128 stands for zero in the data rows.
Here is a table of points, one per row:
[134 123 153 115 122 137 109 166 123  73 168 140 248 100  97  92 160 180  65 123  35 131 186 152 140 116  87 113 139  34 154  88]
[114 135  78 246 177  82 137  78 126 114 129 100  93  99  95 151 173 129 101  81 125  91  54 170  73 153 123 139 113  87 163  91]
[ 96 104 204 152 171 101 106 162 157 210  96 185 122 134 128 192 178  82 159 105 127 120 137 152 101 123 122  99 153 120 164 153]
[ 56 195 157 197 131 122  71 104 130 220 148  22 212 111  91  75  83 118 135 112 105 179 132  64 206  95 135 141 113 134 201 160]
[141 134 129 128  46 148 111 158 129  40 137 129 116 105 173 107 174 169  80 106 166 180 188 125 181  39 140 148 113 134  92 182]
[158 177 185 137  74 119 210 155 119 122  52 117 203 144 174  93 116  88 159 135 157 153  71  61 137 222 164 134 133  96  93  79]
[130 132 169 101 254 176 130 171  96 177 105 190 138 181 104 151 126 139 151 146 112 125 143  65 128 158 168 120 150  96 123  86]
[139 141 107 221 130 102 148 136 113 178 176 189  96  86 121 106 193 102 180 139 124  76 166 106  81 132 114 127 120 111 138  91]
[143  46 208 154 142 144  54 146 108 190 125  92 108 124 182 118 121 181 114 236 122 154 117 142 100 109  90  97 182 115  79  65]
[ 84 107 192 160  86 116 129 182 149 158  84  57  99  97 111 198 199  92  60  93 172 144 162 101 181  45 172 106 169 120 121  77]
[127 129  71  60 159 161 116 105 148  71 161  95 104  83  83 131 164 216 126 111 171 145  78  44 130 103 114 102 147 144  40 151]
[122  70  55 113  87 107 142 144 124 163 128 130 116 100 124 140  75 191  95 126 161 155 122  35 163 234 111 139  89  79  75  87]
[ 96  29 108 150  81 114  89 176 147  92 120 187  92  63 164 225  81 141 120 147 113 107  88 127 130 166 122 153  72  71 154 201]
[116  69 123 163 202 142  52 148 168 179  58  95 127 114 123 213  13 171 129  88 118 147 169  61  59 124 117 127 136 157  73 214]
[148 130 152  48  48 170 133 143  92 123 198 138  79 131  82 110 109 131 109 170 122 150  95  93 148 183 143  98 179 121 119  85]
[104 130 117  85 158 105 128 131 157 196 161 185  86 115  68 135 146 142 127  89 147 182 162 175 120 129 116  82 193 142 117 104]
[187 117  93 219  75  97 183 138  92  82 124 149 124 112 147  94 177 101  68  95  81 118 201 164  83 112 122 158  87  83 133 108]
[111 153 156 191 103 167  54 169  93  87 101 159 134 160 182 108  50 169 107 141 154 181  57 145 161 188 175 197 101 114 133 189]
[181 106 168  74  89 154 148  91  97 130 123 118 116 166 199 106 102  21 198 104 104  90 152 141 192  79 148 159  83 255 158 134]
[105 141  76  88  40 123 135 157 170 192 155 120  88 148  61 155 121  83  75 139 126 138 115  60 131 206 115  97 106 140 153 217]
[137 141 142  90 109 138 140  83 154 121 162  99 112 205 117 106  85 122 140  96 113  96 190 157  94 172  75  60 153  97 142 154]
[109  63 159 150 174 129  43 110 140 140  88 116 120 159 193 139 165 162 117  53 151  70  49 181 133 149  93 138 135 238 107  86]
[151 105 163 117  96  97 124  92 129 186 133 107 101 160 139  90 138  85  87 202 101 218 118 242 125 104 107 109 165 137 164 137]
[ 97 126  43  85  48  95 144 127 154 135 151 167  81 150 104 147  85 127  82  97 152  75 109 224 194 234 115 127 101 202 160  98]
[113 161  91 103 132 120 139 134 150 217 150 174 118 229 116 103 205  70 138 119 121 109 183  85 157 175 101 101  83 109 197 229]
[141  26 185 130 102 124  48  78 114 176 170  97  77 151 182  97  74 173 130  67 116 138 187 189  93 155  46  84 178 103 111  90]
[117 191 118 241 143 116 107 131  76 170 181 174  66  85  96  80 160 132 156 136 161 130 136 140 129  98 159 152 160 147 142  74]
[205 119  68 189 232 126 171  84 119 115 116 125  90 136  82 125 129 120 101  88  69 128  88 146 215 182 149 135  97 200  87  48]
[153 105 150 155 119  88 137  87 152 121  58  98 185 121 236  92 210  90 154  45 138 201  54 126 103 124  93 148  97 147 104 208]
[ 94 181 125 130  95 103 132 113  86 158 109  72 141 135 172  91 153  95 132 225 189 135  75 165  87  68 158 194 126 151 169  98]
[109 170 157 122 188 129 149 157 157 101 103 211 145 118 122 158 146 122 182 126 153 121 134 158 123 116 152 110 155 102 128 142]
[108 158 176 126 117 129 114  95 134  95 197  85 221  64 107  70  84 167 187 133  81 112 148 134 157 104  94 100 155  66 160  88]
[117 107  75  78 234 122  84  95 105 154 163 110 197  69  30 110 123 145  75  94   8 252  37 124 157 100 137 177 112 122 187 164]
[134 181  75 109 159 127 162 138 168 156  67 104 158 184 112 133 103 139 114 219 152  91 134 149 153 153 125 122 125 249  90 107]
[105 191  99  74 101 132 137  80  72 141 149  58 123 139 120  81  75 134 160  91 197 130 140 107  70  95 152 171 152 178 124  87]
[108 101 177 138  68 141  88 182 107 150 147 155 233  55 145 122 123  94 165 174  58  54  57 109 200 164 125 170  84 189 190  78]
[107  97 151 114  98 110 127 121 168 136 155  98 221   8 135 139 110  96 221 125  76  41 155 104 175  68  88 128 105 222 156 101]
[179 193  77 234 138 130 181  83 146  89 166  89  64 119  74 113  52 103 145 138 102 152 189  93 238 115 173 118  80  91 125 187]
[ 60 176 167 163 171 114  83 149 163 151 130 188  98 158 105 153 147 133 136 103 170 124 127 222 141 125 141  99 175 109 175 148]
[153 144 108 171 137 142 112 109 123 139 193  89  83 106  57 121 209 133 119 130  94  64  79  55  12 131  93  77 179 163  95 125]
[127 164 124  69 128 158  93  89  58 115 138 110 124 159 132  95  48 114 155  98 133 146 127 157  26  82 162 193 145 185 149 147]
[125 130  91 151 198 114 138 155 143  79  66 232 171  91 184 141 116 168 198 107 159 173 147 137 140 121 142 172  76  97  96 181]
[119 136  95 108 119 131 112  74 142  37 173 120 115 148 162  96 187 174 130  89 160 139  66 154 156 121  99 126 101 100 123 187]
[121 119  73 131 170 127 122 133 135 101 101 119 137 139 161 118  77 245 128 224 192  62 138 168 189 155 109 139 109 186  43  17]
[115  89 152 169 109 130  96 113 142 166 101  58 117 105 181 148  88 124 175 100 169 142 161  43 153  87 123 135 112 140  98 162]
[154 118 124  31 120 170 164  90 138  32 196 133  82  78  83 170  58 130 178 144 120 114 165 129 134  56 150  89 161 110 106 131]
[184 143 124 230 121 114 178 103 117 138 104  93 150 100 143 110  91  87 195 117  95  73 177  67  26 142 115 132 121 127  90 132]
[110 107 109 105 153 149  98 148 102 133 190 188  83 120 144 104 160 177 174 149 175 132 161  65 207 100 134 139  95  99 118 120]
[149  84 183 106 177 150 137  98  96 135 110  95 111 159 143 158  60  82 155 117  97 125 148 104 149 117 167 133 121  81 152  99]
[218 126 131 185 195 167 144 114 139  83 121 152 102 124 101 139 160  89 138 122  36  86  77 131 153 134 138 108 121 244  84 143]
[122 138 139 122 168 125 148  88 138  61 107 122 120 145 126 161  33 122 151  95 129 128 147 198 137 122 154 123 128  75 152 137]
[132 170 140 117 123 120 163 134 193  86 101 125 150 115 112 154 125 133 133 241 133 124 118 189  83  98 117  77 169 117 101 177]
[131 122 141 103 152 191  61 103 101  82 193 102 110 255 161  68 202 175 118 134 120  71  76  60 148 169  91 111  97  82 147 181]
[103 198 197 117 137 162 111 155 140 115 161 191 111 149 123 119 181 118 183 151 166  99 128 136 150  88 146  92 182 125 146 145]
[139 135 176 110  93 151 114 155 109 136 115 153 120 138 112 134  74 114  97 135 110 184  70 152 110 193 163 130 173 131 130 129]
[106 171  81 128 106 119  94 174 191 109 119 149 255 137  82  88 143 210  50  70  53  82 205 216 129 158  57 119 126 202 140 128]
[148 120 138  96 114 134 150 151 112 145 121  96 114 199 112 112 162 138  22  79 114 172 200 129 156 137 132 107 150  91 123  68]
[ 64 107  83 105 145  58 154 110  69 192 123 176 105  73 149 136 166  82 163  78 201 157 111 173 125  79 158 220 100 122 195  43]
[126 112 115  81 179  96 206  96 181 108  94  87 153 104 104 182 194 115 128  76 143 108  70  99  95 157 104  71 146  86 100 103]
[ 67 149  67 104 142 114 132  88 111 116 136  91 130 198 124 137  68 145 140  91 169  20 162 145  41 175 111 149  92  79 185 120]
[163  89  93 105 134 101 143 138 159 170 103 215 162  98 175  91 163 142 181  83 133 197 188 111  87 146  71 128 111 149  73 197]
[135  90 120 110 134 141  75 148 134 174 165 210 108 143 156  98 166 154 160 117 127 159 177 109 117 127  81 122 124 143 118 198]
[185 113 136  63  43 109 196 130 138 134 114 161 154  95 130 108 110  93 124 112 106 196 108 141  78 217 111 105 158 131  93 129]
[148 150 118 207  50 141 111 155  95  97 186 172  75  44  86 137  92 125 121 181 101 100  81 124  55 154 159 144 154 144 118 131]
[163 162 105  45 174 134 204 113 106 134 146 194 142 147 100  62 148 146 169 116 150 182 173 109 158 162 135 110 148 100  88  50]
[122 139 101  79 135 157 143 189  79  97  82 125 178 193 135 143 163 135  68 113 121  58 175  62  22 121 148 168 103 106 126 114]
[140  88 131  73 108 174 113 193 127 123 116 134  88 164 115 191 170  93  62 118 105  54 184 105 195  62 161 139  97 230 137 101]
[ 85 149 183 160  59 114 142 167 163 130 108 117 129 118 134 177 126 102 123 146 173  77  71 111 139 198 146  92 146  81 150 118]
[152 121 164 129 138 111 149 112 142 130  95 128 147 181 161 114 131  90 111 228  91 141 119 210 108 137 113 112 129  83 161 159]
[122 109 159 138 190 125 134 106 143 138  73  94 131 151 124 187  40 108 141  90 116 127 152 139 109 140 151 116 140  92 137 127]
[110 187  66 112 141 120 150 138 171 146 120  89 111 155  65 155 113 114  90 248 140 166 124 110 157  90 147 118 109 144 137 223]
[181 173 125 226 113 159 103 160  62  85 132 144 106 150 107  83 135 144  43 117  78 150 176 157  77  90 169 168 138 136 117 119]
[138 117 187  95 201 156 177 105 108  50 104 111 143 144 153 163 188  84 157 125 116  94  21 101 160 102 175 140 110  55 150 103]
[144 112 163 120  78  97 179 156 141 116  71 101 132  91 142 159 185  89  71  73 142 185 173 142 159  59 156 117 142 112 113  91]
[109 129 120 113 102 138  88  85 138  87 173  94  91 110 141 103 194 165 124  88 177 168  52 125 158  73 108 115 142 155 107 182]
[ 92 147 121 195  84 101 111 124 158 159 130  56 120 161 178  85 159 169 117 232 212 119 131 110 194 121  88 115  99  95 130 144]
[ 98 159 149 152 128  96 161  82 156 107 101  75 115 115 132 159  63 111 155  75 183 137 140 185 167 104 148 113 142  92 142 109]
[129  87  71  47 120 109 156 116  95 150 143 127 131 118 125 139 136 106 121 241 114 102 118 137  21  92 112 165 112 129 146 118]
[159   3  70 100 155 108 142 119 110 142 133 132 103 104 168 146 109 141 113 240  95 165 146 115 166 108 103 160  49  61 122 129]
[150 160 186 115  90 158 146 173 126 108  76 152 160 102 123 146  82 104 135 146 125 173  62 111  91 174 170 125 177 144  91 142]
[ 94 138 109  91 104 141 125 183 100  77  96 127 144 123 124 180 168 127  74 112 149  76 156 105  43  55 171 173 118 130 137 124]
These points spread out most along one direction. Where along it does each point below lie, from 0 to 99? 50 is the average, and the first point above lies past it. One standard deviation of the points above along it is 16.
[114 135  78 246 177  82 137  78 126 114 129 100  93  99  95 151 173 129 101  81 125  91  54 170  73 153 123 139 113  87 163  91] -> 40
[ 94 138 109  91 104 141 125 183 100  77  96 127 144 123 124 180 168 127  74 112 149  76 156 105  43  55 171 173 118 130 137 124] -> 45
[109  63 159 150 174 129  43 110 140 140  88 116 120 159 193 139 165 162 117  53 151  70  49 181 133 149  93 138 135 238 107  86] -> 36
[ 98 159 149 152 128  96 161  82 156 107 101  75 115 115 132 159  63 111 155  75 183 137 140 185 167 104 148 113 142  92 142 109] -> 27
[187 117  93 219  75  97 183 138  92  82 124 149 124 112 147  94 177 101  68  95  81 118 201 164  83 112 122 158  87  83 133 108] -> 49
[159   3  70 100 155 108 142 119 110 142 133 132 103 104 168 146 109 141 113 240  95 165 146 115 166 108 103 160  49  61 122 129] -> 59
[148 120 138  96 114 134 150 151 112 145 121  96 114 199 112 112 162 138  22  79 114 172 200 129 156 137 132 107 150  91 123  68] -> 70
[139 141 107 221 130 102 148 136 113 178 176 189  96  86 121 106 193 102 180 139 124  76 166 106  81 132 114 127 120 111 138  91] -> 47
[129  87  71  47 120 109 156 116  95 150 143 127 131 118 125 139 136 106 121 241 114 102 118 137  21  92 112 165 112 129 146 118] -> 58
[185 113 136  63  43 109 196 130 138 134 114 161 154  95 130 108 110  93 124 112 106 196 108 141  78 217 111 105 158 131  93 129] -> 59
[181 173 125 226 113 159 103 160  62  85 132 144 106 150 107  83 135 144  43 117  78 150 176 157  77  90 169 168 138 136 117 119] -> 55
[181 106 168  74  89 154 148  91  97 130 123 118 116 166 199 106 102  21 198 104 104  90 152 141 192  79 148 159  83 255 158 134] -> 24
[135  90 120 110 134 141  75 148 134 174 165 210 108 143 156  98 166 154 160 117 127 159 177 109 117 127  81 122 124 143 118 198] -> 70
